128 stands for zero in the data rows.
Each row below has a hidden score, from 0 to 20, with 10 about the middle. What is it? The score is a weighted sum of the row's numbers plus the product of two more (or one squared), each taken from its middle value.
array([111, 142, 159, 144, 158, 122, 148, 135, 118, 131, 126, 154, 113, 131, 135, 124]): 9
array([126, 140, 115, 117, 103, 135, 129, 122, 123, 119, 106, 135, 133, 135, 103, 107]): 8
array([145, 128, 116, 124, 115, 124, 095, 134, 130, 127, 130, 118, 170, 119, 114, 125]): 12
array([125, 128, 111, 142, 135, 114, 121, 131, 137, 133, 136, 102, 130, 130, 140, 126]): 8
array([121, 138, 115, 137, 119, 136, 128, 111, 112, 114, 126, 129, 139, 134, 138, 143]): 8
array([118, 130, 093, 132, 095, 141, 126, 117, 127, 139, 140, 131, 136, 137, 103, 152]): 4
array([111, 161, 072, 082, 079, 147, 144, 111, 135, 086, 100, 140, 119, 125, 078, 115]): 10
array([087, 115, 123, 121, 121, 157, 116, 130, 133, 134, 119, 122, 133, 166, 113, 165]): 7
array([125, 145, 083, 105, 101, 163, 131, 079, 132, 100, 147, 136, 119, 153, 087, 151]): 11
array([112, 153, 097, 106, 105, 155, 136, 096, 143, 066, 123, 129, 114, 139, 068, 162]): 14
array([122, 114, 126, 146, 140, 132, 131, 140, 120, 146, 133, 111, 129, 123, 135, 110]): 12
array([123, 120, 131, 140, 145, 125, 138, 136, 113, 119, 126, 126, 139, 156, 138, 141]): 9
array([121, 103, 164, 148, 179, 148, 121, 148, 134, 149, 150, 143, 103, 157, 167, 143]): 13
array([123, 143, 087, 111, 083, 144, 128, 094, 142, 100, 119, 133, 118, 119, 088, 112]): 8
array([129, 109, 140, 167, 141, 125, 117, 140, 135, 130, 123, 108, 151, 140, 145, 121]): 17
array([142, 118, 103, 133, 107, 140, 124, 110, 130, 123, 133, 132, 142, 147, 106, 146]): 12
array([130, 141, 165, 108, 116, 123, 151, 113, 126, 116, 100, 150, 118, 106, 132, 102]): 10
array([119, 140, 128, 115, 128, 106, 153, 119, 105, 148, 107, 141, 129, 098, 137, 106]): 8
array([127, 125, 159, 146, 165, 102, 141, 162, 121, 148, 116, 123, 118, 119, 160, 100]): 7
array([137, 167, 153, 097, 134, 115, 152, 128, 116, 130, 058, 141, 060, 079, 169, 069]): 9
array([101, 125, 152, 151, 169, 126, 144, 139, 120, 149, 136, 125, 098, 134, 148, 133]): 10
array([164, 120, 150, 150, 157, 136, 082, 168, 128, 165, 185, 110, 161, 123, 135, 124]): 19
array([134, 118, 149, 153, 152, 109, 164, 137, 147, 152, 122, 119, 130, 116, 157, 111]): 13
array([140, 140, 150, 109, 151, 112, 170, 122, 111, 121, 099, 137, 117, 083, 164, 096]): 13
array([151, 112, 165, 153, 171, 126, 129, 141, 134, 155, 163, 139, 148, 147, 165, 142]): 15
array([139, 123, 140, 126, 118, 123, 114, 137, 117, 126, 163, 118, 150, 115, 109, 109]): 10
array([133, 119, 140, 137, 146, 122, 130, 148, 133, 147, 144, 099, 128, 131, 131, 137]): 14
array([135, 113, 146, 143, 134, 132, 107, 146, 146, 146, 162, 109, 144, 141, 123, 137]): 11
array([150, 124, 159, 155, 155, 098, 129, 178, 125, 158, 140, 114, 156, 099, 169, 110]): 10
array([133, 122, 096, 119, 111, 132, 121, 104, 138, 123, 101, 124, 142, 138, 119, 141]): 12
array([147, 116, 141, 148, 149, 131, 112, 154, 132, 159, 158, 126, 146, 155, 133, 147]): 13
array([131, 123, 159, 134, 174, 141, 124, 178, 129, 141, 142, 141, 116, 145, 158, 134]): 19
array([103, 166, 156, 112, 110, 125, 154, 106, 137, 099, 078, 163, 065, 097, 142, 117]): 6
array([127, 175, 137, 110, 099, 125, 158, 119, 123, 108, 067, 142, 072, 096, 128, 099]): 10
array([113, 125, 135, 142, 170, 132, 133, 128, 121, 126, 101, 141, 110, 146, 144, 144]): 9
array([124, 132, 110, 130, 109, 118, 133, 132, 145, 117, 150, 139, 134, 158, 108, 157]): 2
array([143, 122, 161, 153, 168, 095, 116, 164, 122, 156, 146, 106, 136, 114, 165, 109]): 11
array([133, 117, 121, 140, 118, 130, 089, 141, 134, 162, 145, 104, 155, 143, 101, 153]): 12
array([151, 092, 152, 164, 155, 140, 078, 172, 126, 160, 167, 108, 159, 169, 137, 135]): 13
array([159, 116, 147, 149, 155, 109, 127, 159, 131, 173, 134, 110, 134, 121, 140, 115]): 17
array([129, 156, 152, 111, 135, 107, 140, 132, 107, 156, 114, 115, 131, 082, 159, 076]): 10
array([083, 162, 142, 111, 105, 146, 151, 070, 135, 083, 093, 156, 074, 128, 125, 136]): 9
array([122, 119, 148, 136, 132, 142, 121, 137, 139, 148, 136, 127, 170, 152, 137, 174]): 9
array([119, 121, 135, 153, 144, 128, 131, 127, 121, 121, 142, 130, 126, 145, 155, 143]): 8
array([141, 118, 174, 141, 159, 097, 141, 153, 125, 169, 122, 114, 135, 103, 164, 088]): 10
array([150, 115, 144, 152, 141, 112, 095, 167, 132, 154, 159, 075, 150, 138, 130, 134]): 13
array([130, 135, 117, 114, 117, 122, 141, 126, 132, 125, 117, 134, 138, 112, 134, 113]): 8
array([114, 118, 117, 133, 121, 135, 119, 130, 125, 131, 147, 120, 142, 134, 115, 140]): 8
array([123, 131, 139, 140, 159, 096, 153, 124, 111, 138, 115, 126, 121, 121, 162, 112]): 8
array([135, 121, 101, 125, 114, 123, 125, 124, 119, 134, 133, 175, 136, 140, 118, 134]): 8
array([137, 112, 181, 153, 180, 109, 114, 165, 127, 165, 148, 112, 130, 143, 163, 134]): 9
array([125, 149, 140, 107, 130, 123, 156, 112, 118, 125, 099, 144, 141, 087, 141, 106]): 12
array([143, 095, 150, 141, 146, 106, 103, 155, 135, 150, 157, 098, 147, 126, 138, 103]): 9
array([122, 122, 112, 124, 117, 146, 104, 110, 134, 118, 142, 130, 131, 132, 106, 156]): 12
array([131, 115, 161, 161, 175, 116, 133, 154, 134, 147, 156, 120, 119, 134, 157, 142]): 13
array([120, 124, 106, 102, 106, 116, 137, 105, 121, 105, 130, 136, 129, 113, 131, 117]): 5
array([116, 151, 153, 115, 111, 126, 149, 108, 113, 099, 112, 151, 105, 120, 130, 127]): 7
array([116, 119, 112, 147, 132, 135, 131, 135, 121, 135, 147, 107, 131, 143, 110, 148]): 10
array([104, 126, 143, 151, 160, 128, 122, 132, 123, 096, 136, 137, 125, 143, 123, 147]): 12
array([114, 144, 108, 135, 103, 154, 165, 102, 120, 108, 111, 146, 105, 119, 123, 129]): 4
array([127, 123, 157, 144, 155, 122, 112, 155, 144, 165, 140, 104, 145, 144, 154, 127]): 10
array([160, 180, 109, 108, 120, 103, 167, 124, 128, 112, 099, 143, 078, 073, 152, 062]): 14
array([143, 106, 124, 133, 110, 157, 093, 132, 139, 134, 177, 121, 140, 167, 078, 159]): 14
array([144, 116, 169, 143, 149, 102, 120, 158, 132, 173, 137, 113, 163, 119, 154, 118]): 11
array([152, 107, 172, 157, 186, 118, 113, 148, 149, 159, 155, 120, 129, 128, 167, 141]): 19
array([132, 122, 128, 131, 130, 105, 117, 118, 120, 139, 116, 124, 154, 126, 131, 121]): 10
array([141, 120, 106, 111, 104, 122, 100, 129, 124, 129, 137, 112, 148, 110, 124, 112]): 11
array([156, 115, 168, 148, 142, 111, 074, 171, 123, 178, 149, 108, 172, 140, 136, 113]): 8
array([105, 144, 107, 117, 105, 168, 145, 091, 139, 087, 110, 124, 104, 143, 101, 175]): 10
array([153, 091, 150, 140, 141, 153, 085, 177, 136, 159, 194, 102, 153, 195, 123, 160]): 14
array([115, 146, 093, 111, 096, 158, 142, 093, 129, 096, 130, 136, 102, 131, 093, 161]): 9
array([137, 109, 154, 143, 147, 129, 112, 152, 138, 158, 193, 117, 127, 080, 137, 130]): 15
array([112, 163, 153, 104, 121, 121, 191, 116, 139, 105, 120, 155, 079, 082, 150, 088]): 5
array([121, 143, 123, 116, 128, 118, 143, 134, 125, 127, 128, 134, 133, 090, 141, 108]): 10
array([119, 127, 115, 120, 118, 122, 098, 114, 226, 123, 129, 134, 141, 130, 129, 116]): 9
array([143, 103, 136, 130, 112, 159, 077, 143, 147, 140, 182, 092, 143, 168, 127, 174]): 11
array([152, 111, 146, 154, 151, 100, 075, 171, 138, 159, 117, 109, 148, 141, 137, 107]): 5
array([122, 126, 115, 131, 113, 133, 107, 112, 132, 166, 160, 110, 152, 136, 112, 146]): 8
array([151, 109, 153, 160, 162, 107, 135, 176, 123, 154, 146, 119, 146, 132, 147, 112]): 12
array([151, 113, 141, 136, 126, 109, 057, 150, 136, 157, 155, 117, 180, 134, 112, 112]): 8
array([122, 159, 115, 090, 093, 162, 150, 095, 149, 098, 096, 141, 095, 123, 103, 127]): 13
array([128, 139, 158, 128, 155, 129, 150, 103, 108, 129, 086, 143, 100, 111, 163, 098]): 9
array([136, 125, 118, 109, 125, 114, 136, 132, 117, 135, 144, 119, 144, 104, 140, 114]): 12
array([113, 127, 103, 122, 113, 144, 117, 097, 143, 105, 110, 146, 125, 136, 092, 169]): 13
array([115, 122, 123, 117, 134, 140, 113, 133, 134, 140, 148, 119, 160, 145, 146, 150]): 9
array([130, 110, 158, 150, 154, 136, 126, 139, 131, 154, 153, 135, 130, 139, 163, 146]): 11
array([119, 137, 073, 092, 086, 148, 160, 093, 125, 081, 122, 130, 126, 134, 075, 124]): 9
array([114, 140, 119, 118, 114, 085, 131, 104, 132, 118, 117, 139, 109, 127, 124, 133]): 4
array([130, 126, 111, 113, 107, 128, 123, 099, 119, 099, 112, 114, 123, 124, 103, 132]): 13
array([108, 128, 135, 134, 136, 159, 150, 075, 133, 102, 100, 153, 077, 132, 121, 144]): 19
array([094, 131, 123, 132, 127, 119, 137, 131, 116, 151, 119, 143, 137, 098, 144, 102]): 6
array([148, 096, 147, 149, 143, 124, 102, 163, 135, 166, 158, 097, 112, 192, 139, 136]): 7
array([109, 135, 145, 146, 154, 139, 147, 132, 126, 162, 126, 135, 111, 142, 144, 138]): 12
array([123, 126, 067, 101, 088, 147, 127, 096, 133, 101, 138, 145, 120, 134, 092, 155]): 11
array([146, 107, 159, 158, 173, 096, 105, 164, 147, 171, 123, 119, 164, 122, 154, 104]): 13
array([128, 157, 162, 106, 125, 116, 168, 114, 111, 117, 069, 147, 073, 076, 169, 081]): 8
array([125, 113, 133, 145, 153, 116, 124, 140, 144, 140, 126, 122, 134, 148, 146, 124]): 9
array([151, 098, 167, 156, 179, 085, 112, 185, 127, 168, 138, 128, 167, 110, 171, 081]): 5
array([138, 136, 088, 096, 103, 117, 117, 136, 144, 116, 144, 120, 141, 111, 124, 100]): 10
array([144, 107, 132, 149, 152, 133, 107, 142, 089, 162, 141, 121, 151, 147, 135, 137]): 14
array([114, 132, 121, 124, 113, 143, 107, 113, 109, 123, 132, 149, 137, 117, 123, 141]): 10
array([103, 142, 111, 122, 110, 128, 133, 109, 111, 124, 123, 134, 116, 113, 111, 134]): 8
array([124, 145, 135, 139, 142, 142, 139, 123, 110, 134, 117, 135, 132, 128, 131, 124]): 14
array([124, 156, 163, 124, 133, 140, 145, 091, 146, 116, 063, 176, 071, 113, 148, 118]): 15
array([130, 125, 112, 114, 124, 105, 129, 130, 136, 134, 133, 118, 146, 115, 123, 109]): 7
array([131, 115, 135, 131, 135, 128, 110, 138, 147, 144, 138, 110, 130, 150, 117, 157]): 13
array([144, 120, 126, 136, 113, 148, 113, 128, 124, 129, 139, 119, 155, 136, 089, 153]): 16
array([147, 136, 087, 082, 098, 133, 138, 102, 112, 112, 108, 124, 143, 121, 109, 096]): 11
array([154, 100, 134, 147, 137, 127, 071, 149, 122, 158, 147, 101, 156, 171, 152, 126]): 6
array([113, 121, 146, 154, 167, 131, 128, 134, 123, 151, 135, 158, 121, 137, 155, 124]): 9
array([125, 115, 129, 130, 143, 111, 136, 135, 127, 137, 101, 119, 147, 126, 146, 095]): 6
array([138, 135, 133, 122, 141, 107, 137, 122, 116, 138, 130, 120, 121, 109, 155, 098]): 9
array([143, 133, 129, 126, 121, 130, 118, 123, 131, 136, 139, 128, 142, 126, 125, 126]): 12
array([140, 115, 143, 138, 134, 092, 100, 138, 141, 156, 134, 128, 127, 118, 144, 100]): 5
array([131, 109, 129, 148, 152, 125, 119, 152, 138, 148, 146, 109, 133, 151, 133, 148]): 12
array([147, 103, 138, 166, 154, 126, 102, 175, 138, 172, 159, 081, 163, 139, 161, 124]): 11
array([109, 140, 135, 131, 141, 129, 163, 117, 119, 125, 139, 145, 132, 118, 141, 117]): 7
array([155, 113, 143, 155, 142, 107, 104, 166, 105, 160, 137, 111, 163, 141, 128, 139]): 13
array([117, 127, 125, 127, 118, 120, 120, 128, 121, 128, 131, 129, 143, 115, 109, 117]): 8
array([158, 099, 131, 146, 158, 136, 080, 154, 136, 171, 170, 112, 144, 157, 128, 143]): 18
array([129, 114, 135, 131, 116, 125, 112, 123, 131, 122, 143, 120, 144, 128, 122, 120]): 10
array([132, 137, 094, 099, 098, 140, 116, 105, 133, 121, 129, 134, 141, 134, 101, 137]): 11
array([119, 135, 128, 137, 135, 118, 155, 119, 128, 120, 113, 139, 106, 124, 146, 105]): 8
array([111, 136, 124, 121, 132, 122, 169, 131, 129, 107, 124, 131, 126, 122, 128, 107]): 6
array([119, 136, 094, 106, 108, 144, 145, 112, 130, 107, 130, 139, 117, 121, 129, 148]): 11
array([129, 112, 139, 142, 136, 113, 104, 161, 132, 156, 147, 111, 153, 131, 145, 127]): 7
array([129, 118, 096, 120, 107, 133, 122, 118, 128, 122, 136, 109, 155, 130, 111, 158]): 9
array([130, 125, 106, 124, 110, 133, 153, 099, 134, 113, 127, 141, 140, 122, 112, 121]): 10
array([172, 095, 132, 124, 125, 105, 079, 151, 133, 163, 138, 096, 156, 151, 114, 127]): 7
array([125, 128, 119, 116, 116, 122, 125, 118, 125, 121, 117, 139, 143, 124, 110, 106]): 7
array([101, 126, 122, 112, 108, 130, 127, 125, 116, 125, 122, 126, 140, 125, 105, 150]): 7
array([132, 134, 131, 121, 119, 111, 129, 122, 135, 120, 156, 122, 138, 109, 132, 115]): 6
array([114, 153, 120, 107, 093, 139, 156, 096, 122, 090, 076, 149, 113, 060, 105, 113]): 12
array([113, 142, 114, 112, 112, 082, 155, 104, 095, 099, 115, 122, 105, 101, 140, 160]): 4
array([163, 080, 156, 148, 153, 127, 077, 180, 130, 171, 157, 125, 167, 147, 142, 127]): 11
array([122, 127, 121, 125, 131, 123, 124, 132, 111, 120, 127, 138, 126, 120, 135, 133]): 10
array([132, 141, 148, 148, 156, 114, 127, 161, 130, 150, 132, 124, 107, 111, 158, 099]): 12
array([163, 099, 135, 137, 116, 144, 113, 139, 133, 152, 165, 107, 165, 149, 118, 149]): 13
array([124, 131, 104, 116, 104, 135, 114, 108, 119, 117, 137, 137, 120, 119, 096, 144]): 12
array([130, 114, 157, 155, 160, 132, 109, 188, 120, 167, 155, 127, 148, 149, 148, 144]): 14
array([114, 161, 130, 120, 113, 140, 159, 094, 142, 088, 076, 143, 092, 113, 142, 122]): 12
array([123, 136, 125, 122, 132, 129, 159, 125, 131, 123, 114, 146, 111, 107, 112, 118]): 13
array([113, 145, 123, 118, 122, 147, 161, 103, 113, 107, 107, 145, 104, 152, 131, 138]): 9
array([097, 172, 108, 103, 078, 149, 153, 076, 135, 081, 087, 133, 056, 112, 087, 121]): 9
array([116, 126, 088, 107, 102, 126, 129, 138, 132, 110, 125, 137, 145, 115, 091, 107]): 8
array([150, 102, 092, 144, 145, 117, 088, 157, 144, 166, 159, 093, 160, 139, 133, 140]): 15
array([126, 130, 108, 131, 117, 141, 119, 113, 148, 123, 106, 117, 131, 131, 107, 141]): 15
array([115, 131, 111, 124, 129, 136, 121, 118, 138, 113, 121, 156, 101, 131, 132, 152]): 11
array([128, 119, 157, 161, 164, 105, 119, 143, 110, 134, 129, 122, 134, 113, 165, 097]): 10
array([114, 139, 101, 120, 117, 128, 136, 116, 144, 110, 098, 139, 136, 106, 126, 117]): 8
array([113, 177, 142, 118, 094, 135, 200, 109, 111, 084, 081, 147, 069, 083, 137, 104]): 4
array([112, 134, 124, 135, 138, 124, 143, 132, 116, 104, 123, 131, 125, 121, 145, 129]): 7
array([142, 102, 136, 144, 137, 123, 119, 140, 159, 143, 156, 106, 140, 163, 125, 145]): 14
array([142, 134, 091, 118, 101, 113, 102, 134, 110, 118, 118, 110, 140, 118, 117, 100]): 8
array([135, 111, 128, 130, 109, 121, 101, 118, 141, 141, 150, 116, 144, 143, 094, 140]): 13
